In the rows, 128 means zero.
A state moves one step at a time under one of 6 hidden systems, and each row is a state written as 26 numbers. Each run below is a few steps of one system.
J965, seq 1 (8 x 26):
[[ 89 138 130 133 111 128 154 140 122 131 153 169 122 147 103  73  52 149
  156 118 172  59 129 125 129 124]
 [107 156 125 148 153 123 139 147 179 108  96 119 134 149  88  91  38 174
  165  96 137 103 138 132 141 118]
 [137 164 112 167 127  88 150 123 179 134  89  80 119  98  81 129  52 145
  107 102 100 139 129 155 139 115]
 [148 157 120 154  88  67 160 117 122 149 139 126 126  50 102 107  71 121
   78 141 103 127 105 165 121 112]
 [134 154 124 124 132  89 175 121  98 111 164 195 133  72 119  73  72 125
  131 158 141 118 101 147 103 129]
 [115 154 108 131 174 133 179 101 147  98 133 189 132 123  80 101  77 145
  178 138 167 141 102 127 107 146]
 [105 152  94 162 143 148 154  95 178 129 112 126 155 127  32 145  94 160
  152 132 135 142 103 115 106 125]
 [109 153 111 167 106 122 149 119 148 130 152  84 151  97  44 138 102 139
   98 141  96 101 131 121  78  92]]
J413, seq 2 (8 x 26):
[[115 126 120 107 140 188 147 114 103 105 153 109 100 158 107 160 152  76
  169  69 125 114 157  95  77 138]
 [107  89 108 173  95 164 158 109 138 183 115 121 105 183 121 176 117 129
  157  88 167 131 133 113 169 146]
 [102 100 151 153  99 122  88 165 159 162 110  91 126 182 156 123 136 176
   95 149 144  89 147 130 183 108]
 [138 145 165  94 171  98 107 159 151  75 111  94  72 155 172  98 133 119
   95 134 125 115 173 156 135 128]
 [170 148 124  98 146  98 142 107 121 117  91 151  78 100 165 114  93  90
  138  86 134 177 116 170 155 162]
 [158 113 125 129 103 112 107 142 104 163 108 171 194  76 163 112  96 151
  163 113 108 156  81 135 167 127]
 [137 118 144 140 176 125 124 161 118  92 161 150 209 108 149 111 149 169
  156 175 103 136 125  99 102 104]
 [131 138 114 132 190 137 170  85 139  89 154 153 119 125  99 155 181 119
  125 190 144 174 120 119  79 144]]
J530, seq 3 (8 x 26):
[[124 150 120 170 154 124 175 136 139  92 160  82 143 111  79 136  86 129
  137 106  90 111 165 108  68  98]
 [120 122 115 194 111  99 208 106 126 145 170  99  86 126 109 159 112 111
   83 150 138 125 153 134 111 123]
 [ 98 124 137 147  63  99 139 132 115 167 164 146 109 126 119  94 103 140
   72 173 160  65 120 145 140 109]
 [100 166 143 100 126 114 125 156 130  97 143 146 120 129 101  53  63 141
  131 121 141  53 138 136 107 111]
 [128 167 111 149 157 112 186 116 151 104 117 121 101 116  81 114  38 124
  160  75 128 128 140 139 112 132]
 [141 130 108 206 106  81 186 116 143 163 131 113 143  81 106 146  66 146
  108 133 110 150 116 145 142 112]
 [129 129 143 162 119  70 152 145 118 124 176 136 156  84 134  96 115 154
   76 208 116 104 124 138 113  93]
 [107 159 132 108 154 112 167 112 119  83 175 174 101 121  94  77 113 119
  117 178 164  96 128 134  78 131]]
J673, seq 4 (8 x 26):
[[129 133  99 188  95 122 156 111 133 162 141  99 177  79  68 160  99 143
  119 124  88 137 109 118 103 102]
 [104 118 130 180 104 123 173 136 106 132 198 101 141 122  98 140 130 129
   96 160 115  81 155 103  80  94]
 [ 83 133 123 142 114 138 178 111 124 126 174 141  71 172  90 118 113 115
  116 143 183  74 151 123 101 131]
 [ 94 154 120 115  82 133 119 114 157 156 102 124  76 154  73 102  72 129
  111 101 165  76 121 154 145 133]
 [127 159 141 131 110  95 104 162 161 126  95  77 118 117 116  91  55 145
  104  85 100  86 149 154 148 103]
 [152 137 146 171 162  64 178 158 139  99 137 108 110 111 170  99  61 138
  116 121 113 131 165 149 141 116]
 [144 129 127 157 131  68 186 116 116 135 147 186 115  91 154  96  83 138
  113 173 160 150 108 158 151 140]
 [123 160 121 106 114 102 123 117 120 129 140 193 163  69  91  73 101 148
  116 177 135 117  73 147 107 123]]
J673, seq 5, 8 rows:
[[130 128 103 145  81 133 146  81 128 168 130  93  87 114  86 188 165  88
   73 135 122 151 121 138 111 134]
 [115 118 142 105  54 142 107 144  72 158 168 108 109 123 134 124 143  86
  101  95 113  60 145 119 105 110]
 [ 98 115 150 120 138 157 134 166 115 110 144 137 110 193 155  98  96 135
  177  82 159  67 169 105 136 128]
 [112 123 129 150 147 125 128 131 192 139  74 127 101 184 134 122  90 175
  143 123 173 141 130 146 196 145]
 [154 146 139 122 126  74  89 135 172 133  79  95 121  98 141 117 131 152
   61 165 105 155 114 173 162 119]
 [173 150 149  96 159  81 134 137  91  82 151 130 118  67 172 102 136  88
  101 138  86 144 138 148  93 122]
 [149 121 115 118 148 134 179 109  73 121 158 206 138  98 152 117 105  99
  192 106 144 156 106 120 116 153]
 [111 109 103 145 106 159 118 117 131 169 120 178 204 120  94 133 117 172
  178 138 142 136  71 104 141 126]]
J841, seq 6 (8 x 26):
[[136 141 139 113 140  85 149 131 117 115 136 204 124 102 157  62  76 148
  139 160 165 125 100 156 151 141]
 [127 161 109 119 162 116 135 103 166 113  99 187 153 103  82  96  90 167
  155 160 152 160  76 143 133 142]
 [134 162 100 138 150 126 132 100 160 115 117 124 180  74  48 138 119 152
  131 155  95 161  91 126  85 113]
 [132 140 111 149 127 131 165 105 104 118 181 116 156  77  75 152 145 105
  114 147  92 131 125 109  52 106]
 [ 99 113 116 152  99 153 187 107  84 141 203 146 110 137  98 145 137  97
  128 135 151  90 140 100  79 127]
 [ 73 119 125 144  95 168 149 128 131 150 151 133 100 190  89 124 103 135
  143 111 178  57 147 107 124 127]
 [ 93 148 138 134 122 139 116 154 175 118 104  78 101 178  91 108  73 149
  130  85 135  70 166 127 136 111]
 [142 159 142 141 128  82 138 152 154 110 105  65  90 113 133 107  60 120
   96  86  96 109 166 161 139 112]]
J326, seq 7, 8 rows:
[[118 115 100 136  57 144 136 100 101 196 127 183 146 105 101 131  97 127
  149 112 157 122  72 132 151 140]
 [108 125 142 143 133 147  93 177 141 118 131 106 205 140 115 106 106 181
  162 116  96  84 139  94 118  89]
 [132 139 137 148 202 119 169 128 163  69 135  81  79 164 130 148 140 120
  114 136 126 149 186 125 103 129]
 [137 124 109 144  78 100 161  82 123 181 122 141  70 111 125 151 127  97
   77 145 158 151 105 166 154 152]
 [117 128 142 101  60 124  73 160  97 162 133 150 172  99 131  81 104 146
  124 121 114  70 100 130 139 103]
 [124 148 149 103 204 142 131 160 132  53 139 128 136 153 136  93 109 137
  179 102 121 108 164 107  92 122]
 [138 130 100 168 171 118 199  81 162 127 115 137  85 136 110 164 110 121
  138 132 160 193 125 141 138 160]
 [132 118 117 164  58 101 109 122 134 195 117 122 167  86 109 137 124 158
   78 163 112 132  87 146 155 104]]
J326, seq 8, 8 rows:
[[122 116 139 126  40 106 124 135  78 178 164 122 102 108 144 119 125  96
   72 127 127  74 130 144 129 114]
 [104 130 153  92 120 143 117 165  92 108 158 164 123 156 150  69  93 129
  165  98 153  53 148 114 122 125]
 [113 141 122 145 186 134 168 124 172  97 104 152 106 172 113 111  66 155
  185 105 173 137 137 126 146 150]
 [139 139 110 180 130  87 145 116 193 153  80 102 136 109 102 142  79 170
  104 142 120 169 109 157 170 123]
 [156 148 146 127 111  70 102 151 121 125 134  92 145  62 141 105 127 130
   62 163  70 122 129 157 115  95]
 [143 148 140  83 147 112 149 124  72  83 181 168 106  91 148  92 140  79
  121 144 125 114 131 133  70 133]
 [111 131 101 125 128 158 175  90 105 134 153 205 138 124  87 124 110 121
  183 126 173 133  89 112 105 154]
 [ 97 125 104 178 120 156 132 128 167 150 121 112 191 138  58 148 104 183
  154 130 123 118 111  96 122 105]]
J413, seq 9 (8 x 26):
[[ 94 131 126  86 107 166  96 127 117 139 128 198 154 145 102  84 116 151
  175 131 172  85  86 115 133 137]
 [108 147 122 126 177 170  96 139 186  91  93  98 168 162  74 133 126 173
  172 109 115 128 134 100 111 116]
 [147 126 114 172 150 123 149 110 166 129 107  52 112 130 114 196 154 119
  102 120  92 184 154 128 120 123]
 [145  98 135 147  65  99 140 122  85 180 157 115  94 112 173 156 160  91
   66 143 125 125 134 146 146 124]
 [108 117 156  83  98 131 111 153  76 129 163 179 107 147 171  71 124 117
  136 130 164  62 132 129 136 130]
 [110 149 130  97 183 153 125 133 161  85  98 165 123 168 111  88  85 153
  195  98 165 120 126 124 134 147]
 [146 139 109 160 161 125 122 116 196 133  61  94 156 119  97 158 107 167
  142 116 105 191 110 137 154 130]
 [163 114 134 160 109  89 116 138 121 146 133  79 155  80 156 162 168 125
   73 159  69 160 133 137 126 101]]
J530, seq 10 (8 x 26):
[[ 98 145 115  86 146 176 101 117 147 115 110 185 156 148  77 100 119 157
  189 128 164 114  87 113 119 141]
 [127 152 103 133 147 165 112 114 166 118  94  82 167 121  56 166 123 138
  162  83  84 148 123 106  95 116]
 [150 113 122 170 112 119 146 121 118 143 144  58 127 103 129 191 168  98
   88 123  73 154 154 120 101 109]
 [124  90 149 135  90 115 143 136  79 151 183 134  94 143 185 134 178  98
   78 168 147 102 149 128 131 124]
 [ 92 119 149  87 115 149 105 145 112 127 137 178  95 184 151  80 125 136
  147 132 191  68 129 128 152 143]
 [112 152 124 102 147 156 101 137 177 113  68 121 123 163  96 105  70 154
  179  64 141 116 127 132 152 138]
 [165 142 117 159 144 104 130 130 167 128  76  65 140  96 119 158  91 134
  130  80  73 178 134 145 144 120]
 [176 112 136 160 132  70 152 131 104 134 145 115 135  76 186 147 154 112
   79 166  91 177 131 147 134 120]]
J965, seq 11 (8 x 26):
[[116 133 129 141 169 109 126 130 168 109 127 173 168 129 110  99 131 194
  128 216 156 143  98 129 137 122]
 [122 179 118  94 181 137 116  99 179  73 106 109 111 123  55 127 150 127
  110 155 122 144 121 138  77 130]
 [125 149  96 113  89 161 142  89 106 143 134 111 108 100  59 164 132  72
  127  80 107 125 117 123  76 132]
 [112 101 124 163  73 144 160 143  67 163 190 144 167 111 125 133 104 122
  155 104 118  84 132  92 107 106]
 [101 106 149 176 161 115 170 167 136 103 169 135 133 176 156 103  95 170
  145 152 156  87 172 108 137 112]
 [100 147 134 135 148 114 128 126 199 115  90 102  65 183 104 112 100 155
  102 142 171 114 147 153 161 137]
 [130 164 119  93  79 119  72 119 157 153  72 100 112 100  81 111  96 127
   95  96 112 111 101 164 143 124]
 [168 146 132 112 109  99 125 145  85 124 133 127 164  49 145 105  83 106
  141  81  69 126 117 138 110 112]]
J841, seq 12:
[[100 125 160 109 100 135  67 184 133 125 125  99 147 157 139  84 116 161
  121 115 117  49 152 120 142  95]
 [149 156 153 101 190 100 140 149 137  65 111 110  75 138 167  95  92 108
  138  91 122 129 172 149 126 139]
 [163 127 114 159 114  83 161 104 144 164  88 134  94  99 151 140  84 120
  111 115 139 183 109 172 184 151]
 [136 118 136 132  89 100  87 147 122 165 123 159 194  82 142  96 126 173
  109 178 114 124  80 139 157 105]
 [137 149 140  82 193 129 120 134 115  62 151 175 160 107 132  89 151 135
  154 171 124 137 115 120  82 128]
 [137 140  92 135 167 148 178  68 142 117 120 153 102 124  85 170 139 101
  156 126 146 192 107 126 101 163]
 [109 108 100 167  67 159 117 106 134 190 129 107 171 120  70 177 148 143
  118 132 115 125  99 106 121 111]
 [103 122 150 121 123 153 106 165 103 105 181  95 157 145 123 122 163 129
  123 134  99  63 164  91  76  91]]

Which system made each of these runs?
seq 13 (2 x 26):
[[143 118 107 110 103 136 103  84 122 168 106 170 143  99 120 158 183 122
  115 167 140 185  65 140 144 151]
 [131 135 134  77 111 162  64 135  98 121 138 119 181  98 112 132 189 116
  129 129  81 113 110 104  79 108]]
	J673
seq 14 (2 x 26):
[[146 148 125  78  96 134  75 112 140 143  73  83  78 122 120 145 144  87
   96  77 107 139 124 162 139 139]
 [156 106 141 120  95 134 111 161  81 149 124 113 139 112 189 133 108 101
  161  45  90 121 144 123 148 123]]
	J413
seq 15 (2 x 26):
[[169 111 132 125 168 141 123 147 120 113 100 124 156 124 184 146 122 123
  196  64  97 181 136 118 149 142]
 [158  84 131 166 165 115 143 130 129 135 127 145 156 129 193 164 172 149
  137 169 129 197 121 122 163 139]]
	J326
seq 16 (2 x 26):
[[118 113 117 170 172 157 168 107 152 108 150  92 118 166 102 190 180 126
  128 150 130 158 159  97  93 129]
 [ 90 113 123 139  72 151 120 110 131 168 151  97  94 164  92 160 178 117
   73 159 149  90 136 121 117 120]]
	J965
seq 17, 2 rows:
[[164 129 129 105 120  95  83 119 138 149  82 154 148  83 160 119 149 143
   99 166 117 181  78 164 170 136]
 [164 141 141  84 164 118  95 141  94  87 140 144 178  70 152 111 168 117
  135 148  79 151 113 123  84 116]]
	J673
seq 18 (2 x 26):
[[ 91 134 144 124 124 130 141 152 131 119 139 146  95 175 127  77  62 142
  155  97 173  57 151 127 140 127]
 [118 158 124 148 161 108 139 137 200 110  79 111 112 150  98 102  52 173
  144 108 145 131 136 151 160 131]]
	J413
seq 19, 2 rows:
[[123 129 128  94 150 159  74 121 137 111 125 142 181 125 107 140 212 150
  126 185 117 148  98 107  97 119]
 [131 126 116  94 148 180 112 100 116 108 136 110 119 138 105 178 214  84
  134 122 110 156 133 104  77 140]]
	J413
seq 20:
[[119 137 112 111 133 147 183  91  82 113 184 188 109 111  97 122 131  84
  153 137 158 118 114 113  71 148]
 [ 93 134  97 126  82 178 124 105 131 166 119 151 148 138  54 132  96 137
  170  89 149  96  93 110 121 131]]
	J673
seq 21 (2 x 26):
[[142 112 146  94 115 130 131 141  90 134 122 139  63 155 198 119 121  81
  142  71 152 118 153 143 162 154]
 [138  91 133 127 111 139  95 145 131 168  85 160 150 151 187 127 117 154
  171  99 148 149 106 133 204 146]]
	J965
seq 22, 2 rows:
[[ 95 124 142  98 107 179  96 155  94 118 165 124 156 152 110 113 146 123
  157 102 118  57 146  89  84 106]
 [107 124 127 145 153 168 156 133 144 108 132  82  87 192 115 156 116 111
  159  66 137 104 182 104 115 131]]
	J530
seq 23:
[[156 122 121 103 126 158  70 131 121 135 100 103 190  94 126 161 175 126
  153 102  70 166 104 110 115 117]
 [144  88 133 149 158 161 135 140 102 115 158 100 163 143 164 181 193 119
  154 121  94 156 156  85 101 117]]
	J673
seq 24 (2 x 26):
[[121 151 123  71 102 118 114 105 115 140 117 207 105 104 116  75 105 120
  129 145 174 116  74 158 140 152]
 [130 151 113 108 133 150 114 132 122 119 112 161 191  92  88  99  76 148
  196  84 108 121  94 112 108 122]]
	J530
seq 25, 2 rows:
[[ 90 140 111 149 174 166 167 100 171  99 135 124 106 182  61 148 131 141
  153 137 166 124 142 102  96 136]
 [115 132 103 172  80 129 141 100 167 179 102  71 101 135  68 175 108 128
   89 108 125 130 127 140 141 123]]
	J326
seq 26, 2 rows:
[[140 130 149  97  78  94 112 155  77 143 142 163 121  92 173  70  84 111
  118 108 128  84 118 153 147 123]
 [153 129 140 116 182 113 140 148 123  94 113 182 138 127 180  85  75 144
  192 104 144 149 125 137 158 148]]
	J965
seq 27:
[[151 155 132 111 150  95 155 107 103  89 169 118  98  79 121 127 160  81
   76 165 103 140 141 142  64 121]
 [128 137 103 104  82 144 157  84  74 157 154 182 104  93  95 126 116  77
  141 105 150 121  92 133  99 149]]
	J413
seq 28:
[[166 133 130 144 157  99 108 130 177 123  69  66 120 120 148 160 135 136
  102 117  89 190 138 152 160 128]
 [178 108 143 130 108  83 127 137  81 143 139 120 126  77 205 140 155  93
   90 135  91 160 130 152 142 127]]
	J413
seq 29:
[[121 134 128 130 145 111 120 112 192 129  80 104  59 175 127 138 142 140
   84 155 167 151 136 162 172 146]
 [163 152 142  81 102  88  87 128 125 134  94 106  85  86 154 112 136  92
   69 120 101 139 122 176 144 133]]
	J673
seq 30 (2 x 26):
[[148 134 152 114  96  96  87 171  92 130 144 109 172  73 157  94 117 130
  104 124  69  92 130 133 115  89]
 [161 127 145 125 183  93 181 138  98  79 154 149  88 120 195 107 105  96
  146 113 133 148 161 141 121 144]]
	J965
seq 31 (2 x 26):
[[140 130 160  95 166 128 101 177  98  77 147 145 173 116 173  81 121 138
  169 114  98 104 145 110 106 107]
 [134 126 114 148 205 143 189 103 151  89 123 141  94 163 127 156 126 117
  176 114 156 180 146 118 120 159]]
	J530
